In the rows, zero is written as 128.
The same turns and mirrors carry the whole set onto itself, and each row onto the other rows of its family. Which rows share a family with each named row? Give them in list order.
These 40 rows form 5 families of 8 rows each.
J663: [143 140 171 100 124 102 158 116]
J280: [124 104 122 139 128 168 120 120]
J304: [130 163 116 124 133 159 118 128]
J931: [128 145 178  97 129 109 152 100]
J458: [120 133 125 144 131 162 113 139]
J855: [104 113 159 110 124  95 132  88]
J534: [126 177 137 131 132 140 131 135]
J803: [100 159 149 123 128 101 116 120]
J87: [124 175 164 123 130 118 147 125]
J447: [145 154 111 126 129 151 125 140]
J37: [115 158 172 133 130 123 131 141]
J813: [149 122 101 122 127 160 128 122]
J796: [117 156 146 141 131 144 118 148]
J720: [151  96 114 112 124 154 140 102]
J353: [135  99 119 121 125 160 145  88]
J996: [127 173 168 107 132 115 141 120]
J356: [101 158 127 132 130 120 105 126]
J934: [106 139 109 134 129 135 101 119]
J419: [129 156 111 137 131 162 125 127]
J940: [137 102 115 111 129 164 131  89]
J180: [135 131 104 122 132 171 120 111]
J351: [117 136 190 122 129 111 144 124]
J567: [109  94 119 119 125 132 118  87]
J199: [124  83 164 119 124 136 146  95]
J357: [140 165 160 111 128 109 145 136]
J948: [134  95 146 111 123 137 160  77]
J50: [121 106 185 117 125 115 149 105]
J29: [135  96 141 100 127 144 146  77]
J411: [150  91 138 103 122 133 154  91]
J332: [125 151 178 112 126 108 160 104]
J457: [147 111 163  98 123 111 161  98]
J30: [129 117 171 106 124 117 165  85]
J309: [132 112 166  93 128 121 155  81]
J247: [100 140 163 113 127  92 127 105]
J290: [108  96 141 112 124 112 129  81]
J555: [108 112 104 128 127 140 107 102]
J378: [127 181 142 118 133 135 127 133]
J941: [143 171 135 122 128 129 132 146]
J777: [126  82 137 129 126 157 134 101]
J750: [133 122 104 132 128 170 131 107]

Same family as J411: J663, J447, J813, J720, J357, J457, J941
Same family as J304: J931, J996, J940, J180, J29, J309, J378
Same family as J777: J280, J458, J37, J796, J351, J199, J50

The same turns and mirrors carry the whole set onto itself, and each row onto the other rows of its family. Which rows share a family with each named row? Give them in list order.
These 32 rows form 4 families of 8 rows each.
J781: [107 145 108 150 143 133  85 162 113 154 107]
J161: [167 149 137 139 121 143 122 112 124 122 111]
J129: [126 128 139 124 146 111 172 137 129 109 134]
J825: [103 121 156 155 125 142  99 131 133 172 154]
J639: [110 123 134 131 112 137 105 144 149 187 143]
J453: [147 119  86 137 103 131 137 122 136 139 107]
J412: [101 155 106 151 110 131 102 169 101 133 117]
J167: [122 129 139 147 159 109 105 161 116 163 162]
J385: [126 141 128 127  83 113 152 109 137 133 152]
J508: [128 105 111 125 161 104 114 166 128 134 147]
J219: [ 80 131 138 137 142 124  99 163 148 111 133]
J76: [148 145 113 154 108 139 116 112  99 110 117]
J623: [107  96 107 152 107 118 101 139 111 165 137]
J548: [125 125 123 141 127 133 123 171 114 164  94]
J63: [132 123 128 146  92 139 112 145 121 177 151]
J833: [143 168 110 118 121  90 140 133 129 115 147]
J94: [126 128 130 128 139 125 103 120 180 108 137]
J408: [105 122 132 150  91 124 159 110 112 142 125]
J986: [139 163 125 125 148  87 147 109 123 137 140]
J823: [ 80 120 142 128 167 111 123 141 117 141 115]
J256: [111 160 117 118  85 111 147 121 135 161 134]
J692: [112 157 141 123  82 138 141 149 138 148 137]
J401: [ 68 150 115 137 137 114  90 145 143 138 136]
J463: [135 134 126 151 163  94  95 117 124 139 161]
J217: [134 141 110 148 100 153 108 111 118 141 100]
J743: [ 93 145 129 126 168 111 108 145 147 110 117]
J605: [118 142 132 125 125 131 131  96 153 100 110]
J197: [127 119 145 141 138 134 114 106 147  90 131]
J593: [101 114 106 126 144 109 137  91 141 114 128]
J263: [118 147 139 127 151  84 144 127 132 120 164]
J740: [138 127 142 138 173 112 108 129 137 165 151]
J916: [108 172 124 148 119 133 110 139  87 152 111]

Same family as J781: J167, J385, J63, J217, J743, J605, J263
Same family as J833: J161, J825, J94, J692, J401, J463, J916

The same turns and mirrors carry the whole set onto itself, and each row onto the other rows of its family. Which rows share a family with each named row? Give them in list order.
These 16 rows form 4 families of 4 rows each.
J91: [130 116 148 135 118 178 138 137 144 155  96 177 149 140 114 127 122  89]
J434: [131 132 168 116 111 185 132 146 139 152  96 165 159 122 115 114 130 105]
J903: [135 153  98  99 104 148 124 156 117 138 168 139  90 105 160 142 153 101]
J426: [112 150 166  97 108 156 132 112 114 152 151 115 124 160  96 135 104 116]
J349: [106 141 171  92 107 167 145 108 103 160 148 130 119 125 116 137  99 110]
J43: [122 142 149  93  82 157 134 110 128 163 153 124 114 144 101 148 100 109]
J590: [132 179 116 115 107 129 130 146 108 151 160 136  89  98 155 139 152 117]
J884: [139 171 101 158 129 165 137 174 118 127 144 178 142 144 133 117 165 129]
J221: [124 160  90 153 131 165 137 165 110 112 160 186 132 149 127 129 148 140]
J145: [122 143 154  94  80 166 122 106 115 152 155 137  99 153  99 125 102 119]
J806: [116 152  94 144 149 153 122 172 125 113 131 178 123 140 137 123 162 121]
J151: [121 122 162 119 134 198 116 143 121 157 111 164 158 148 119 117 114 114]
J431: [137 135 149 130 108 202 135 145 143 154 109 179 155 145 104 120 119 104]
J323: [147 166 108 150 145 165 124 160 117 120 151 173 146 161 149 116 156 138]
J48: [142 168 106 105  94 130 128 150 110 142 174 123 101 120 151 135 155 119]
J354: [122 167 106  96 109 141 130 143 112 106 174 145  85 117 150 128 149 120]

Same family as J43: J884, J431, J48
Same family as J903: J434, J426, J221
Same family as J323: J91, J590, J145
Same family as J354: J349, J806, J151

The same turns and mirrors carry the whole set onto itself, and each row onto the other rows of its family. Which rows share a family with each named row? Give them in list order.
These 36 rows form 12 families of 3 rows each.
J728: [ 75 124 123 133 141 146 128 125 112]
J591: [ 78 134 139 127 143 141 122 109 125]
J441: [154 162 125 119 127 146 102 122 164]
J772: [151 161 123 131 107 125 105 124 161]
J141: [153 103 131 138 110 123 161 141 131]
J490: [ 76 125 132 131 138 153 111 119 125]
J845: [147 104 135 135 125 119 158 145 103]
J935: [ 85 141 126 137 142 142 108 113 109]
J173: [148 117 140 131 112 115 162 151 114]
J241: [ 80 125 121 138 155 136 123 125 116]
J182: [158 118 120 129 132 109 166 136 127]
J246: [161 161 133 120 113 145 105 138 153]
J550: [147 163 144 125 107 148 108 132 156]
J977: [141 164 121 126 127 140 103 121 171]
J136: [138 163 121 121 113 149 107 123 169]
J326: [136 123 129 112 130 108 174 136 120]
J707: [ 79 124 120 131 153 138 109 135 116]
J403: [143 123 117 128 126 105 164 141 103]
J38: [148 158 122 117 123 142  87 123 156]
J709: [ 83 110 120 136 149 138 105 128 124]
J544: [150 154 125 116 109 139 114 137 173]
J95: [140 110 126 118 130 122 171 140 111]
J399: [139 158 136 117 110 126 118 123 178]
J366: [ 77 128 121 128 140 147 125 152 116]
J178: [151 158 115 110 128 140 102 136 165]
J250: [ 78 135 140 132 135 147 117 139 108]
J142: [ 83 133 132 135 136 148 100 142 117]
J313: [156 103 124 133 130 110 159 137 120]
J987: [146 163 133 121 121 167 111 125 155]
J829: [164 108 120 123 123 108 149 138 116]
J975: [166 101 134 128 149 122 145 134 118]
J621: [ 87 118 120 128 149 134 107 132 102]
J638: [160 102 122 122 139 122 159 130 114]
J400: [154 153 125 110 147 141  97 146 158]
J11: [ 95 108 128 137 157 132  98 143 127]
J82: [154 116 119 125 117 117 171 138 125]

Same family as J709: J178, J638
Same family as J182: J241, J977
Same family as J591: J326, J399
Same family as J987: J141, J366
Same family as J313: J441, J707
Same family as J250: J173, J550
Same family as J728: J136, J82
Same family as J403: J772, J935
Same family as J38: J829, J621

The same turns and mirrors carry the whole set onto itself, and each row onto the other rows of its family. Which rows share a family with each named row? Give them in list order.
These 30 rows form 5 families of 6 rows each.
J619: [144 130 153 145 132 142 137 139  98 105 167]
J839: [145 162 116 167 154 140  90  94 153 128 114]
J562: [115 147 162 144 125 157 147  88 136 121 149]
J300: [138 159 128 143 126 109 112 111 142 181 139]
J885: [160 118 151 146 114 112 114 153 158  97 155]
J336: [159 141  97 161 132 107 111 118 125 163 123]
J27: [158 105 151 159 123 143 153 140 109 117 136]
J951: [112 151 149 159 162 128  94 117 174 127 157]
J70: [110 146 123 170 147 122 108 111 133 163 113]
J592: [137 146 148 176 180 148 119 105 155 140 141]
J80: [108 135 128 149 131 107  87 136 144 160 139]
J763: [152 137 108 160  98 110 144 117 118 103 118]
J139: [139 130 110 172 107 103 108 112 156 127 103]
J15: [185 123 132 163 117 105 124 146 143 120 123]
J83: [119 115 119 151  94  94 111 131 155 118 140]
J527: [130 151 130 142  79 107 126 110 138 128 119]
J296: [184 120 124 149 116 106 122 135 147 109 169]
J435: [165 129 160 134 127 142 150 125 123 146 168]
J492: [132 151 124 163 170 129 103  96 164 138 173]
J879: [185 132 148 134  98 130 116 118 158 113 138]
J271: [189 126 136 155 127 150 124 121 133  91 130]
J118: [136 102 164 141 134 146 127 149 126 122 168]
J595: [164 120 135 156 159 160 146 112 114 139 155]
J374: [115 153 126 172 155 151 144  84 127 119 138]
J778: [138 112 153 171 148 166 148  98 146 103 144]
J190: [100 115 153 156 141 148 131 106 153 114 170]
J564: [112 163 118 154 134 105  93 125 118 144 137]
J445: [136 122 105 147  89 114  89 114 140 113 127]
J233: [119 118 140 152 140 171 115  91 135 103 162]
J928: [141 159 150 147 142 149  98  87 175 143 142]

Same family as J190: J885, J951, J80, J83, J118
Same family as J763: J839, J336, J271, J595, J374
Same family as J592: J27, J70, J139, J15, J778

The same turns and mirrors carry the whole set onto itself, and each row onto the other rows of its family. Which rows share a family with each named row? Give them in list order.
These 32 rows form 4 families of 8 rows each.
J493: [140 164  93 103 161 112 101 154 130 128 127 146 143 107 164 109 126 121
 100 106  98 119 141 154 136  90 123 151 157 155 161 108 141 189 115 148]
J947: [112  96  81 148  97  96  88 161  80 116 105 133 122  96 140 128 113 108
 118 142 124 103 114 148 108 102 119 145 138 149 175 117 121 108 128 129]
J270: [ 88  84 107 186 100 137 108 144 151 139 118 125 110 120 120 140 148 137
 162 169 159 126  98 134 118  77 135 115 118 106 135 132  80 119 129 131]
J532: [149  96 100 169 113 133  69 120 157 140 110 128 138 132 171 163 131 123
 114 164 109 150 140 159 128  96 123 121 128 137 148 117 147 177 103 152]
J452: [ 75 168 115 116 129 119 134 176 125 121 114 156 103  93 135 100 154 122
 144 115 140 104  94 138 124  69 135 147 149 118 155 113  61 139 129 139]
J152: [ 78  75 108 181 111 123 121 137 169 128 113 129 112 127 119 142 143 159
 144 169 162 117 106 150 103  78 144 106 137 117 151 136  99 129 118 139]
J495: [ 72 165 107 120 140 128 123 164 123 110 137 155 104  90 144  97 154 131
 135 107 154 103 104 123 111  85 129 134 135 134 161 117  71 129 146 139]
J877: [ 86  82  98 179 120 130 118 145 166 120 103 125 114 115 114 134 156 141
 137 168 164 120 117 146 119  80 131 114 129  97 136 148  83 123 115 121]
J390: [108 102  80 140  98  85  93 183 100 101 102 120 134  92 138 124 108 123
 102 143 128 111 125 144 106  98 120 137 137 140 186 118 122 131 113 136]
J863: [117 147 102 147 110 133 127 130 150 138 120  99 150 135 120 118  98 135
 103 140 116  82 128 143 116  75 103 114 124 145 146 125  84 161 141  98]
J786: [111 103 109 149 156 109  78 161 121 100 125 184 111  93 160 122 171 130
 157 134 152 137  98 132 150  87 137 165 144 101 150 139 136 156 113 166]
J20: [148 173  93 106 149 127  91 162 112 137 131 142 143 100 167 108 128 100
 119 106  99 129 132 136 150  88 117 157 139 144 148 106 122 180 125 143]
J156: [108  95  86 150  93  85 102 174  95 119 115 144 129  98 143 141 102 130
 132 141 116 104 136 153 104 110 140 138 135 147 187 114 121 126 133 137]
J210: [ 76 157 111 108 137 116 122 161 123 125 127 147 121  97 129  96 151 142
 139 113 151  83 120 134 111  59 139 144 148 118 165 111  55 147 122 133]
J950: [151  79  86 170 132 131  77 124 154 145 128 116 151 135 153 150 120 136
 118 160 119 143 148 148 129  94 125 119 127 145 142 128 160 169 114 141]
J282: [118 155 115 137 166 165 110 123 182 148 127 129 124 128 144 110 170 129
 131 134 144 142 101 133 151  55 120 127 141 114 107 126  99 182 112 146]
J185: [ 99  91  85 152 157 134  72 164 116 109 143 170 105  93 161 126 157 123
 158 127 148 140 112 149 137  80 142 152 146 105 157 127 142 148 122 183]
J377: [114 145  89 138 107 140 134 136 158 165 119  90 142 133 127 127 103 129
 107 140 109 109 141 155 105  76 121 101 134 159 148 102  85 152 130 116]
J341: [127  94  89 148  97  88 103 164  89 109 107 139 117  80 134 141 117 118
 106 133 106 110 121 139 100  99 122 146 147 149 169  97 114 133 118 140]
J468: [119 148 122 148 161 165 119 114 182 165 140 154 120 135 145 125 165 136
 159 131 132 135 115 141 150  66 140 128 140 119 110 123 101 177 130 144]
J997: [126 157 116 134 102 114 138 134 163 155  99 102 147 134 126 126 116 135
 105 149 111 105 128 137 118  84 117 112 132 156 141 114  80 160 123  97]
J330: [155  83  93 169 122 123  88 135 156 155 108 116 150 139 142 155 121 126
 129 165 105 144 135 162 142  80 130 130 141 127 136 125 151 179  99 141]
J784: [100 155 110 140 165 162 107 133 192 155 137 133 137 147 152 109 155 141
 156 142 153 137 118 147 154  68 138 119 127 111 128 145 107 175 127 139]
J980: [ 61  74 101 181 111 131 120 144 160 118 114 127 125 129 126 142 165 132
 132 165 146 115 123 134 112  84 132 131 119 119 145 134  90 112 122 137]
J537: [113 153 118 139 164 155 122 137 199 148 136 141 131 131 146 124 161 150
 143 134 136 143 123 138 147  64 140 120 140 112 123 124 100 199 116 152]
J608: [165 176 102 107 150 119  90 155 121 146 130 145 130  99 159 109 108 125
 128 110 112 129 115 152 144  84 128 135 157 142 153 107 131 197 123 144]
J497: [111 102  99 140 149 116  84 168 129 127 122 174 103  93 168 133 175 123
 160 135 145 164 110 143 140  90 157 151 151 114 153 116 136 146 103 183]
J51: [ 76 152 101 119 147 116 141 177 124 126 132 145 116  95 115  86 142 136
 148 113 151  97  98 125 127  70 137 142 148 123 149 125  75 132 143 129]
J108: [107 156 107 150 111 130 128 139 154 157 110 101 140 128 130 116 123 122
  93 139 109  94 133 137 101  89 102 102 124 161 155 116  79 166 119 108]
J275: [140 167 104 108 139 120  94 153 114 144 141 148 140 112 172 116 118 117
 125 108  97 126 121 140 137  85 128 151 146 164 161  93 138 187 127 161]
J536: [150  93  89 178 124 135  90 136 156 139 117 125 133 130 157 156 122 117
 122 160 108 163 118 152 143 107 120 123 131 143 131 130 167 161 121 147]
J44: [118  95  93 136 148 119  83 159 128 109 135 170 111  99 157 135 152 136
 172 135 150 152 103 148 154  76 158 163 154 103 141 127 143 141 124 175]

Same family as J270: J493, J495, J863, J156, J282, J330, J497
Same family as J20: J532, J152, J390, J185, J468, J997, J51

